In the rows, 128 means zero.
One turn moves every row onto another: examples first, then more rows asked
N: [142 140 137 122 146 129 118 110 116 122 124 155 147 113 145 125 115 100
 122 149]
B: [146 113 149 112 149 172  93 117 114 134 111 145  98  99 150 155  90 104
 117 149]
Q: [157 114 172  77 130 113 108 150 107 131 105 117 139 135 127 137  80 107
 104 139]
G: [161 110 178  79 129 112 109 142 110 128 100 115 140 132 124 140  83 108
 112 133]
A: [145 108 162  78 149 134  87 118 108 122 117 141 102 132 143 101  93 102
 136 133]
W: [150 109 160 112 137 170 123 109 137 143 120  99 124 133 110 110 132  88
 123 140]
E: [148 110 138 104 172 148 128 146 116 107 112 125 134 122 131 110 116 108
 165 143]
H: [176 111 149 115 145 154 108 146 113 100 110 116 101 123 162 149 127 115
 107 165]
D: [157 130 154  79 133 145 125 144 121  92  90 105 126 118 139 144 114 137
 101 154]
C: [147 121 169 109 133 175 121 119 126 161 115  95 127 131 120 121 119  90
 114 132]
J: [170 111 144 100 139 152 112 155 101 105 112 121  97 118 156 157 107 107
  98 162]
M: [153 122 139  93 121 149  99 105 140 140 120 124 142 143 126 125 146 115
 109 165]
K: [151 113 140 103 170 145 133 142 122 104 116 125 130 122 123 110 115 101
 165 146]
F: [154 126 171  96 128 142 117 140 118 104  87 113 124 114 150 154  99 138
  98 151]
X: [154 122 143  91 128 152  97 103 141 140 113 124 147 145 135 124 148 110
 111 164]
U: [153  97 159 103 157 167 119 138 101 146  85 111 129 115  97 116 116  84
 130 149]
V: [150 119 147 107 155 173  91 118 112 135 115 146  97 104 147 155  96  99
 112 145]
S: [155 114 152  94 165 168 117 137 112 147  87 104 142 125 108 107 128  90
 140 151]
Z: [141  97 145  73 132 135 114 145 133 132 115 151 143 142 136 153 122 105
 148 152]
L: [166 120 140  93 158 142  79 114 139 142 121 123 145 124 117 149  78 117
 123 153]

S turns into J
X turns into Q
U turns into H
Now find these:
N turns into L
V turns into M

